Which row each row swaps with, under one turn or mirror:
The rows were stretched afterwards, more along some directions than others.
namaf: -0.791 2.698 -0.452 2.682 0.683 -1.310 1.035 -1.921 1.462 0.591 -4.057 2.793 0.627 0.352 2.525 0.719 -3.199 -1.248 -2.026 1.710 1.408 1.971
Vonuv: -0.876 1.483 -0.373 2.805 -0.306 -0.304 -0.130 0.909 3.250 -0.770 -0.258 1.550 1.196 -0.744 0.850 -0.325 -3.377 0.037 -0.421 0.111 1.737 0.913
buv: -1.129 2.801 0.696 0.480 2.923 -0.257 -0.107 -0.913 -0.696 1.526 -1.584 1.199 1.911 2.645 2.857 0.393 -0.650 0.170 -1.446 0.784 1.525 -0.823
vop: 0.540 0.405 0.873 0.813 0.807 0.212 0.680 -0.540 -0.010 0.027 -0.332 0.853 1.579 1.960 3.532 0.070 -2.242 -0.865 -0.511 0.301 1.273 0.580
Kur: 0.806 1.067 -1.753 2.864 0.532 -1.157 1.125 -1.776 0.841 0.786 -1.601 -0.299 0.254 -1.569 1.136 -1.521 -0.988 1.192 0.547 -1.091 1.051 -0.951
vodu: 1.415 2.033 -0.835 2.410 0.838 -0.965 0.444 -3.376 -1.463 0.241 -3.915 1.144 0.236 0.940 1.070 0.244 -1.658 0.655 -0.315 0.258 1.639 0.331
pirag: -0.517 1.835 0.589 3.712 1.597 -0.087 0.174 2.241 0.693 -0.733 -0.958 1.923 1.577 0.608 1.763 0.146 -2.542 0.829 -1.039 1.613 2.568 0.522
tepok: 0.190 0.360 0.976 3.301 0.087 -0.781 1.607 -0.849 0.350 -1.324 -2.725 1.976 1.780 0.962 -0.206 1.416 -2.043 -0.941 -0.872 1.018 1.994 1.473
gotov: -0.250 -0.948 -0.408 3.578 -0.828 -0.026 0.022 1.169 1.127 -1.412 -2.313 1.070 0.754 -1.397 -0.419 1.127 -1.349 1.239 -0.285 -0.814 1.890 0.304
tavem: -1.480 0.634 -0.238 2.103 0.785 0.162 -0.959 0.322 -0.977 0.308 -3.216 1.120 1.283 -0.868 3.026 0.681 -1.533 0.868 -1.686 0.669 1.829 0.949
sog: -2.975 2.030 0.989 2.272 1.123 -0.429 -0.193 0.696 1.184 -0.974 -1.394 0.499 1.360 -0.025 1.782 -0.097 -0.763 -0.266 -1.478 2.693 -0.234 0.422
Nital: 1.660 2.340 -0.532 3.164 1.476 -1.272 2.344 -2.195 -1.330 -0.165 -4.192 0.069 -0.003 0.806 -0.459 0.048 -1.184 -0.272 -0.079 0.616 1.568 1.015
ginud: -0.756 3.354 -0.720 2.669 0.895 -1.652 -0.277 -1.074 0.939 0.278 -2.312 0.540 1.332 -0.737 1.089 -1.695 -0.742 1.695 -0.788 0.919 0.719 -1.150
puti: -0.483 1.912 0.731 4.248 1.018 -0.411 -1.183 0.001 0.657 -0.515 -2.251 -0.781 0.108 -0.945 0.367 -1.097 -1.267 1.956 -0.804 2.213 1.537 1.227
Rig: -1.065 1.753 -1.812 2.514 0.996 0.201 -1.580 0.256 2.244 1.273 -3.071 0.962 1.587 -1.304 2.329 -0.203 -2.615 0.975 -0.844 -0.188 2.391 -1.054
rused: -0.667 0.274 0.370 2.066 -0.427 -0.044 0.712 0.264 -0.352 -0.629 -0.945 1.440 2.045 -0.272 3.198 -0.112 -0.801 0.628 -0.106 -0.013 2.142 -0.216
mipi: -0.299 1.800 -0.054 2.970 1.319 -0.378 0.557 1.428 -0.560 -0.105 -0.044 1.423 1.093 0.947 2.758 0.099 -1.847 1.706 -1.107 0.560 3.490 0.660
kepo: -3.127 2.410 1.598 1.282 0.570 -1.661 -0.496 -0.874 1.503 0.164 -2.895 0.835 1.920 0.436 1.525 -0.289 0.254 0.115 -0.851 2.429 -1.159 0.356
Vaz: -0.782 2.413 1.703 3.050 3.304 -1.767 1.041 0.284 -1.173 1.780 -4.528 0.364 0.384 1.080 1.968 0.733 -0.930 0.724 -1.833 2.494 1.298 1.598
doton: -1.224 2.980 0.895 3.725 1.709 -2.390 0.705 -1.859 0.026 -0.361 -3.056 0.689 2.117 -0.001 1.049 -1.481 0.149 0.870 0.561 2.490 0.154 0.527
zinur: -1.181 1.539 0.166 2.360 -0.128 -1.117 1.719 -0.124 -2.846 -0.392 -4.358 1.657 -0.253 -0.739 0.745 0.784 -0.616 0.421 -0.865 1.512 0.796 0.052
Viz: -1.902 1.121 -0.223 1.139 0.033 -0.169 0.194 -0.617 1.512 0.958 -3.924 2.177 1.983 0.578 0.857 1.731 -1.670 -1.605 0.319 -0.663 0.401 -0.108
Guse: -1.863 1.975 -1.256 2.891 0.346 -0.519 -1.241 0.624 1.716 0.511 -1.759 0.381 0.169 -1.227 2.689 -0.672 -1.346 0.642 -0.879 0.458 2.862 1.384
Foma: -2.879 1.111 0.073 2.377 -0.712 -0.587 0.213 1.510 0.102 -2.045 -1.468 1.729 1.529 -1.628 2.445 -0.564 -1.454 -0.238 -0.687 0.927 1.287 0.042
dibid: -0.535 2.114 1.259 1.244 2.796 -1.351 -0.439 0.447 -0.420 -0.180 -2.632 1.985 2.229 0.868 2.242 0.272 -2.309 -0.858 -1.382 1.948 1.444 -0.322
Podi: -2.445 0.342 -0.148 4.773 1.112 -2.331 -1.026 -1.263 3.024 0.629 -4.199 -0.527 1.330 -2.099 2.193 0.091 -0.558 2.088 -1.168 0.980 1.815 0.052
gor: 0.546 2.854 -1.846 3.085 1.501 -0.229 -0.056 -1.233 0.903 0.352 -2.951 0.272 0.827 -0.304 -0.192 -0.002 -1.103 0.892 0.090 -0.063 1.974 -1.166
nis: 0.728 2.049 -1.017 3.779 1.276 -0.984 0.268 -1.467 -1.190 1.310 -5.353 -0.507 0.411 -1.164 0.272 0.728 -1.742 1.658 -0.891 0.317 2.707 0.680
tuke: -1.890 2.704 -1.562 2.644 1.228 -1.076 0.103 -1.292 1.575 1.189 -5.142 1.126 2.399 -0.903 1.869 0.009 -2.377 -0.374 -0.723 0.863 1.563 -0.057
nid: -1.920 2.021 -0.519 3.646 -0.290 -0.736 -1.248 0.398 1.435 -0.304 -2.650 0.391 1.176 -2.014 3.383 -1.166 -1.935 0.380 -1.118 1.935 2.609 1.570
Sig: 0.201 3.423 0.060 1.304 1.815 -1.107 1.025 -0.549 -0.264 -0.690 -0.792 0.261 0.755 0.075 1.766 -1.563 -1.299 0.219 -0.770 1.205 0.680 -0.149
desa: 1.339 0.804 0.015 3.169 1.991 -0.143 -0.309 -1.868 2.076 1.119 -3.125 -0.194 0.858 1.223 1.832 0.771 -3.234 0.198 -2.000 0.796 2.552 1.358
Sazok: -2.024 1.940 0.039 1.659 -0.139 -1.649 -0.518 -1.180 3.479 1.450 -2.879 0.418 1.819 0.082 1.462 -0.163 -1.347 0.159 0.043 0.110 0.320 -0.747
gen: 0.485 1.026 0.215 3.495 1.547 0.186 -0.352 -0.215 -0.110 -0.461 -2.348 1.042 2.490 -0.230 -0.806 0.342 -1.365 0.687 1.097 0.986 1.421 0.831
sel: -1.390 2.019 0.794 3.091 0.628 -0.599 -1.275 -1.079 0.809 0.609 -4.726 0.361 0.356 0.388 -0.169 0.887 -1.269 0.076 -0.203 1.500 0.147 0.101
Nogi: 0.361 1.832 -0.121 2.637 1.048 0.699 0.194 -0.324 0.961 -1.070 -1.036 0.868 0.667 0.438 -0.290 0.041 -1.292 -0.231 -0.991 0.852 1.227 -0.065
Val: 0.178 1.295 1.167 0.977 1.015 -0.142 2.269 0.785 -2.700 -0.171 -1.885 3.054 2.161 1.801 3.128 1.722 -1.162 0.339 -1.367 1.032 2.107 1.082
nekuz: -0.760 2.928 -1.247 3.551 1.980 -1.446 -0.702 -0.973 -0.455 0.206 -3.229 0.233 1.113 -1.183 3.192 -1.638 -1.465 2.441 -1.989 1.687 2.594 -0.947
pegit: -1.945 1.632 -0.866 2.154 -0.246 -0.187 -0.414 -0.283 -0.734 1.189 -3.361 0.166 -0.692 -0.936 3.054 0.386 -1.058 1.170 -1.696 0.586 2.368 1.202
nube: -0.178 0.434 -1.949 3.248 0.026 0.170 -1.663 -0.622 3.149 -0.780 -2.327 -1.292 0.013 -1.881 0.700 -0.866 -2.217 -0.158 -1.507 -0.329 2.409 -0.535
Filil: -0.416 2.546 1.675 1.788 3.482 -1.019 -0.239 -0.744 -1.900 1.365 -3.579 1.217 0.922 2.422 2.758 1.084 -1.251 0.720 -2.128 2.327 1.619 0.263
Dipek: 0.071 1.763 -0.297 2.695 1.214 -0.043 -0.838 -1.192 2.323 0.741 -2.789 0.895 0.493 0.922 1.641 1.294 -3.635 -0.354 -2.056 0.975 2.830 1.792
lub: -0.159 1.789 0.703 2.159 2.216 -1.084 -0.413 -2.253 -1.111 2.608 -5.396 -0.448 -0.233 0.652 1.381 0.938 -0.140 1.489 -1.641 1.065 0.995 1.107
guge: -2.389 1.876 1.946 1.405 0.637 -0.619 -0.987 -0.226 1.679 -0.117 -2.414 1.168 2.583 0.614 -0.295 0.455 0.065 -0.948 0.541 1.400 -1.546 0.349
Dod: -2.217 1.088 -0.781 4.575 -0.893 -0.675 1.206 2.177 1.035 -1.699 -2.538 1.693 0.392 -2.511 0.926 -0.155 -1.519 0.786 -1.679 1.551 2.453 1.846
tevep: 0.214 0.043 -0.568 2.497 -0.489 -0.324 2.644 0.824 0.001 -1.232 -2.540 1.375 1.787 -0.888 0.577 0.517 -1.603 -0.252 -0.014 -0.532 1.640 1.047
kisor: -0.789 0.959 -0.455 3.163 -0.481 -0.031 0.409 1.794 1.251 -1.588 -0.943 0.518 1.348 -1.206 2.230 0.041 -2.728 0.974 -1.007 0.410 3.997 0.966
lev: -0.128 2.483 -0.698 1.480 2.676 -1.119 -0.289 -1.050 0.123 1.786 -1.622 0.274 0.265 0.875 3.147 -0.324 -1.539 0.558 -2.155 0.397 2.464 1.006
rerog: -0.200 2.064 0.961 0.763 1.207 -0.474 2.770 -0.048 -2.208 0.664 -2.805 2.278 1.799 1.809 1.006 1.987 -1.865 -0.897 -0.017 0.440 -0.029 0.310
vok: -1.455 2.038 0.102 3.204 1.099 -2.879 -0.832 -1.954 0.237 0.385 -2.891 -0.949 0.017 -1.421 2.590 -1.512 -0.556 2.515 -1.426 1.107 1.778 -0.316
kozu: -2.782 2.840 0.128 1.366 0.434 -0.678 -0.092 -0.685 1.604 0.066 -2.972 1.176 1.735 0.678 1.390 -0.448 -0.708 -1.975 -1.066 1.428 -0.587 -0.096
Mek: -2.069 1.190 -0.403 1.556 0.697 -1.993 -0.695 -1.527 1.906 1.144 -2.982 0.008 1.197 -1.269 3.589 -0.354 -1.016 0.754 -0.974 -0.115 0.663 -1.155
beb: -0.878 2.258 0.070 1.603 0.980 -0.139 -0.675 0.766 1.681 2.028 -1.793 0.638 1.155 0.083 1.988 -0.608 -0.967 0.985 -0.532 -0.150 1.389 -0.761
zov: 0.478 1.758 -2.013 2.769 2.261 0.167 -1.419 -0.614 1.149 1.774 -2.349 -0.763 0.262 -0.732 2.736 -0.510 -3.453 2.339 -1.164 0.529 3.676 -0.791
zeku: -0.725 0.775 -1.592 1.973 0.512 -1.222 0.282 -1.472 2.056 0.599 -3.125 0.488 0.921 -0.764 3.282 -0.125 -2.412 -0.991 -1.161 -0.963 1.705 -1.156
separ: -1.306 1.124 0.400 3.024 1.072 -0.310 -0.904 0.582 0.892 1.488 -1.802 -0.915 0.887 -0.082 2.949 -0.854 -0.401 1.377 -0.838 0.912 1.894 1.237

Swapped with tepok: Kur
Swapped with zov: dibid
Swapped with Nogi: rused
Swapped with buv: beb
Swapped with guge: pegit
Swapped with sel: tavem
Swapped with separ: kozu
Swapped with doton: Dod
Swapped with zeku: desa
Swapped with Podi: namaf
Swapped with Filil: Rig
Swapped with rerog: nis
Swapped with Viz: lub

